Here is a table of points, one per row:
[ 51  37 -11  37  -7 -30  38 -29  -4 -14  -6  -3  22   0  42 -10 -40  31
  30   4   4   0  -4  -4 -35  33 -12  -7 -31  38  45   0  11]
[ 16   2 -24  12 -12   8 -69 -74  26 -45  17  15  59  57  36 -15 -29 -43
 -13  21   9 -16  -7  -1   9  70   0  18  33 -12 -44 -45 -39]
[ 36  22 -33 -10 -59  -8  41  -7  19  31  22   1 -31 -16  12  18 -11  26
 -45 -22 -37 -11 -46 -18 -26  -8  -6 -33 -29  -2  13 -16  25]
[-66 -30 -45   2 -18   2 -48   3  13 -17 -20  29 -18  37  36 -14 -11  39
  22   4 -64  -4  27  14 -18  80   6 -18 -29 -33 -52 -21  -2]
[  3 -18  -8 -27   2  30  42  35  66   7  88  -2  48 107   1 -39  14  -7
 -19 -49  -2 -36  -9 108  19  80  14  -9  16 -11 -17  45 -21]
[-43 -12  55 -69 -81  48   2 -35  37 -18 -11 -27   8  73  15   7   8 -29
  14   8   5  10 -21  42  -3  11 -46 -10   3  21   3 -24  -1]
[ 28 -85   7   9 -34 -17   4  22  22 -13   6  49 -46  25  48  -5 -29  18
  -7  57  -2  18  57 -28 -14  71 -13  25  11  10  22 -15  12]
[-30  32   7 -16   0 -43  -5  30 -24 -87  20  17 -37  17 -28  30  15  31
 -21  -8 103 120 -27  41 -42 -31 106  78  20 -51  -6 -48  16]
[-15 100  -3   4   6  -2 -14  52  47  -3  71  64  54 -19  15  13  37  20
  -9   0 -15  58  35 -32  17 -34  -4  76  63  78 -75 -27  65]
[  8  42   9 -31 -55 -17   6 -51 -24 -15  27  27  27  -1  87  75  39  -9
   0  -2   8  -6 -10 -48 -27 -38 -38   5 -14   3  30  43   0]
[-13 -23   8 -35   1 -58  75  -4 -19  -1  14  41  34  44  -2 -23 -44  10
  35 -10 -50  -8  13 -29 -45 -73  13  24 -54 -27  -7   8 -36]
[  4 100   4   4  24  33   1  34 -22 -26   7   0 -13  50 -15 -16  26 -28
   8 -11 -90  93  31 -17 -39 -35  54  14  71  36 -38 -45  52]
[-41 -47   0 -50  25  62 -10  -8  11  50  11 -34  -6 -34  44  11 -14  -7
  11 -23  -1 -67  10  10 -36 -11  55  21  24  -9 -16 -61  12]
[ 26 -10  31  11  35  37  13  -7 -12  11 -29 -13   3 -31  -1   4  33 -34
 -60  21 -20  -6 -73 -23   3  19  -4  30   3 -11 -39  28 -23]
[ 50 -17  40  -6  34 -12  -6 -25  17  28  -4  22  26 -18 -41  22 -47  35
 -14  33   1  17  11  46 -24  -1 -21  12 -14  12 -54  75  21]
[-86   1 -32   4  -4 -16 -52   2 -12 -51 -30  19  19  28  30 -21  36  51
  11  24 -47   2  -8  13 -58  64   5 -47 -38  19 -35  14 -40]
[  7  44  -1 -18 -19  -1  15   1 -24  12 -34  42   4   6 -56  32  14  20
  30   5   7 -25  -9 -46 -56  47 -32  21  12 -10  69  -4  31]
[ 12 -52  -9  16  -2  -1  57  31  37 -37 -17  41   6 -16 -22 -12   5  17
  -1  -8 -66 -22 -47  -5   5 -33  36 -33  -8  -6 -16 -12  17]
[ -7 -31  12  11  40 -12 -19 -35  16  18  13   5 -28 -19 -46  53  41   8
  -6 -28  19  16  33 -39  18 -16 -19  44 -45  17 -33  11 -58]
[ 25   6 -61  -2 -43  28  76  36  31   0 -30  13 -14 -30  -8   4  18 -14
 -16  39  -8  -3   4 -19 -21   8  13 -16   0  37  35  -1 -59]
[ 25  -8   3  13  13 -16  -5  27   7  19  -1  24 -36  -5 -18  44 -21   4
   4   7   0   8  -9  13  21 -34 -27 -18  10  -9 -48 -24 -59]
[-28  23   9  37  24   0   7   4 -36   6  23 -15 -13  42  -8  50 -79 -12
 -31   4   7  10 -37 -49  27 -18  10 -69 -33  10 -30  -5 -15]
[ 17  42 -18  27  17   5 -21   2 -11 -53 -18 -10 -56 -16 -16   7 -20 -52
 -18  -6   6 -28  52  28 -62  -1 -44 -11   2  37  47  61  59]
[  7 -30  52  25 -13   3 -22  31  60  20 -51 -35   2   3  22 -18   4  -7
 -27 -46  59  77  39 -33   0 -20   9 -65  20   0  32  81  18]
[-57 -13  -3  30 -32  53 -21 -17  68 -50   6 -15  16 -15 -41 -29  36  31
  -8   9  -3 -40 -54  -4 -25  -1   8  -6  11 -23  -3  -3 -17]
[ 23 -24  30  38   1  -7  26  31 -19 -18 -21 -22  -9  -6  36   9 -34 -20
 -36  10  -5   4  26  11  12 -16 -31  23  -9 -35 -58  12 -35]
[ 12 -36   8 -35  26  30  31  36 -47 -33 -64 -33 -16   8 -31 -14  -8   3
 -12  38 -12  14 -22  17  11 -22 -45   0   1   8 -20  17 -26]
[-13 -41  -1  12 -20  57 -16  -8 -60  62  30  45  42 -39 -53 -44 -23  14
 -16   2  51 104 -16 -15  36   8  35 -41  23  -2  30   3 -14]
[ 22 -26   8  45   7 -20 -53 -12  11   8  -6  -8  -8  -4 -12  -3  -7 -54
  31 -27  46  34 -37 -35 -37 -19  11 -34  38  35   2  58 -30]
[-75  -8 -25  29 -61 -88 -25 -26   4  44  -2  17  -8  -7   0  -7 -37 -73
  -1   1 -20   5 -12  25  39 -40  26 -14  49  12   0  16 -25]
[ 19 -90  13 -20 -14 -29 -26  45  -7  11  71  47 -66  22  51 -46  19  21
 -16  21 -26 -24 -20 -83 -12  92  15  15  -6  27  59   0   2]
[ 17  19  13   2 -25   6  58  28  18  -5  22 -46  -7 -55 -16  -7 -19  56
 -13  -2 -28  29  51  21 -30  54  -4 -22   8  -1  85 -39 -79]
[  9   1  -2  32  28  -3  26 -19 -10 -16  17 -49 -12  -5  -8   2   4  10
  12  43   9  -7  10 -40  23  -7 -11 -21  -6 -36 -17  25   8]
[ 61   6  -4 -51  35  -1  10 -52 -15 -44  10  16  -8  23  12  -7 -22  -3
 -86   8 -15 -20  -1 -11  17 -47  31 -45 -32   0  28   9  39]
[ 31  23 -10  -8  30 -35  27   7  -3  -5 -77   6  19  10  27  27  22   4
 -62 -26   7  -8   0 -34   7  47  10   3  -7  23  81 -69   0]
[ -1 -46 -43  21  51   3  37 -10 -28 -34 -34 -55 -10  10  37   8 -32 -24
  41  28  -3   4 -28   7  16  -8 -29  35 -12 -25   0   7  24]
[ 30  -3   9   1 -15   5   4  23 -17   2  -2 -27 -22 -18   6  39  20  11
  -6  16   2  -4  19 -19  22 -25 -33 -21  23 -57 -62 -16 -44]
[ 65  15 -71  12   2  19  -8 -12 -43  30  30  39  25 -37   8   2   3  -9
   0  26 -23  -2  44  26  13  25  -5   8 -34   6  75 -16  21]
[ 32 -19  34  15  34  -7  -3 -52   7 -82  10  26   6 -22  34  32 -21  -6
  26  17 -15 -15  -6  13  36   7  35 -12  62 -19  32 -37 -24]
[ -3 -45 -15 -17 -58 -18 -19   6 -17  33 -15   1  71  -1  -4 -35 -52 -12
  21 -40  12  56 -22 -48  19  -6   2  14  17 -61 -28  23  18]
[  9  -2   3 -58  25 -17  53 -25  24 -33 -11  16  15  -2   6 -11   8  36
  60  41  16 -43  28   3  31 -33  42   1  47 -25  33  52 -10]
[ 22  20  32  -8 -49 -32  32  28   1 -29  11  15  13 -40  12  28 -18 -14
   0  50   3  22  10  32  -7  18 -17 -28 -64 -28  49  -8  30]
[ 12  56  19  19 -36 -18  -1  -5 -37  -7 -24   7   0  -3 -22 -22 -38  27
 -50 -34 -17 -70 -50  16  -3  21 -45  51  54  16  29   8  35]
[-46   2  72   2  34  18  51 -53  -7  12   6 -34 -18 -17 -27 -14  -4 -16
  13 -32   6  21  18 -24  38  28  -6  26 -43  23  -6  -1 -39]
[ -2  25  84  60  71  21 -29 -43  -8  32   0  11 -16   5 -47 -31  -1  10
  -4 -10  -7 -16 -15 -21  15  18  28  -6 -28 -23  14  45  -5]
[-24 114  -3 -48  13 -11 -73  82  36   0  23  37 -19 -56 -25 -72 -30 -20
  10  -6 -12 -10  22  12  21  14 -64  13 -40 -45  18  -5  26]
[  9  -5   9 -14  24 -21  25  -9 -24  30  32  -5 -31 -38  30 -11  32   7
  34  25  10   0  17  36  34 -23 -19 -15 -11  23 -33  33 -37]
[ 13 -26   0 -44 -11 -46 -29 -41 -10  35 -46 -34   2 -11 -50   4 -23 -34
 -11 -75 -39  25  62  20   8   9  25  -5  33 -13 -32  -6   2]
[-13   6  19  -5 -55 -20 -14  -4 -45 -87   6  14 -41 -50 -43 -34  40 -56
   0 -56 -45 -12  45  10  26 -23 -16  -7  21   2 -23  -2  26]
[-32  -5  39 -36  16   2 -17  13   9  44  -5 -19  -8  -2  32 -19 -17 -10
  24  66  68 -25 -19 -17 -28 -35 -24 -60  16  25  -8 -23  41]
[-19  49 -27 -37   4 -11  23  92 -18 -27 -10   9  19 -30 -24  21 -42 -93
  25   1  31 -73   1 -32  -3  51  28  40  -4  38  23  -5  -8]
[  9  63 -23   3 -64   3  -6 -16 -35 -15 -34  11 -12  25  -8  39  11  45
  37  39   3 -46  13 -23  40  -9  13   0  -5 -47  25  14  -3]
[ 11  -6  64  46  16  18 -46  37  10  43 -41 -10  38 -27  -1 -36   3 -32
   4   3  28 -45  16  21 -38  -9  42  16 -44 -22 -18 -39 -13]
[-24 -13  -8 -14  17  65 -54   8 -56  29 -61  20   0 -18  32  15  22   7
  38 -55   3  66 -24  31  75  17  33 -38 -34  17  17  37 -14]
[ -1  24 -40 -41  12 -32  16  38  20   4 -37  36  10  15 -52 -31 -17  11
   3 -23  20 -28   6 -17  23 -22 -49   5  38  48  37 -13  -5]
[ -6 -36 -22   6  42 -31 -32  -3  26   4  17 -29  18  -6 -20  43  12  15
   1  18 -82  -6  -2  13   4 -67 -10 -25 -23 -57  51   3  28]
[ 35  -2  -9 -34  20  14 -23 -27 -39  32  23 -22 -60  -6 -28   3 -27  22
  22  29  -7  -9 -33  -3 -10 -15 -24  -5  11  16 -59   0 -50]
[ 77  31 -26 -23 -13 -17  32  -6  19  14 -35  36 -23 -28  43  18   4  28
   2 -21  -5   5  -4  29  -9  28   1  -4 -26  10   2 -39 -19]
[-36 -17  51  41  52  40   6  -8  11  55 -10  56   9  -9  -4  29 -16 -37
  15  20 -13  -1 -34  11   5  -1  20  36  -8   6  10  41 -10]
[ -5 -24 -56 -12 -27   0  -1 -14 -40 -11 -12  13 -26   2   7  44   2  46
 -18 -29  -7 -51  63  29  31 -38  13  25  26  16  24  43  20]
[ 18 -39 -10 -10   5 -61 -32 -26  61 -17   1 -28 -15 -26 -28  16  -2  55
  41  38 -13   1  -2  -1 -11   9  -3  -8 -23  49  25 -46  -9]
[-69 -33  32  31  33  21  -8  -8 -35  29  35 -22  21 -31  -5  26 -10   8
 -43   6  10 -18  -4  -6 -24  -7   5   2   0  34  13  -5  -4]
[ 25 -12  21  75 -82  47 -26 -26   0  -4   7 -29  12  51 -36 -69  20  -2
  43   7  61 -43  -5  65  29 -52   7  12 -49  30   5 -45  17]
There is one direction along which these points spread out most. Take the direction at right angles to it along which they spread out most. Then take the direction at right angles to both along which they spread out most. Go by this last direction. Where along it does each point below lie, from 0 to 99? 50 is the average, and the first point above lies past it. One standard deviation of the points above along it is 16.
[ 33   6  27  19 -38  99 -11  15  17  68  -8   3  13  17  14  11  31  -9
  14 -30  67 -45  25  -1 -60 -48  40  -9 -38 -30 -34 -39  -3] 43
[  8 -47 -14  -9   6  22  23  20  23  -8  -7 -39  32 -37 -15  59  -4  26
  10  17 -13  -2 -28  16  60  -1 -12  -6  17  28 -11  26  43] 59
[ 39 -13  32 -19  18 -66 -16   4  -4   5   0 -36   3   0  35   4  54  19
  23 -26 -36 -22 -58 -16  24 -41  -9 -22 -27 -15  -4   8   0] 61
[-16  38 -24  17 -15  -8 -23  29  11 -10  26 -18 -19 -23  15  19 -10 -28
 -17 -88 -34 -33 -28 -16 -20 -16 -47  41  17   3  47  19  -4] 55
[-61  11  24  64  72  51  54 -16  35  60 -17  12 -68   3   9  -6 -19   1
   1 -16  30   8  38  -5  53  -7 -50 -29   4 -35  -8 -25  24] 61
[ -4 -42 -95 -42  21  74  -8 -19  29 -59  60 -19  28  84 -17 -27  15 -39
   9 -49  45   8   1  15 -30  14 -42  -8 -35   4 -10  -7  -8] 18
[-48 -23 -13  10  13  27 -29  -6  -5  12  -7   7  53  14  27 -54  10  10
 -39  33  10  -9   8 -12 -57 -85 -48  10  12  -2   4 -39 -46] 40
[-25  13 -72 -13   4 -42  35 -60  10  45  14  -4 -40 -49  -4 -46  36 -41
 -12   0  54  85 -36  29 -39   4  46  24  39 -53 -13 -15  44] 49
[  2  99   0  13  -4   6 -13  79   9  19  25 -86 -30  74  20 -16  36  24
  19  34 -37  94   6   6  11 -13  93 127  63  47   8  27  61] 40
[ -6  -2  -1   3   9 -37  -2  24  17  24  76   8  48 127 -25  48 120 -33
 -21  -3  37 -14   0 101  10  99 -39 -45  -3 -29 -16 -15  -2] 9
[-29  19 -48 -47 -49 -44 -37 -44  16  -5 -22 -52  10 -39 -15 -29 -15 -19
 -56  12  23  12  30 -29  55  32  50  13 -34   5 -62  45  40] 45
[ 18 -14   5  21  23  -3  36  -1 -35   5   4  -8  11 -19 -13  -1  22  36
  68 -14  29 -27 -21 -57 -13  20 -12 -21   8 -32 -69  16  47] 57
[-34 -15  23  28  34   5  -7 -11 -52 -17 -24 -28  43 -31  55 -25  22  35
   4 -10  11 -21  19  30   1 -12 -21 -25  16  26 -20 -53  -1] 45
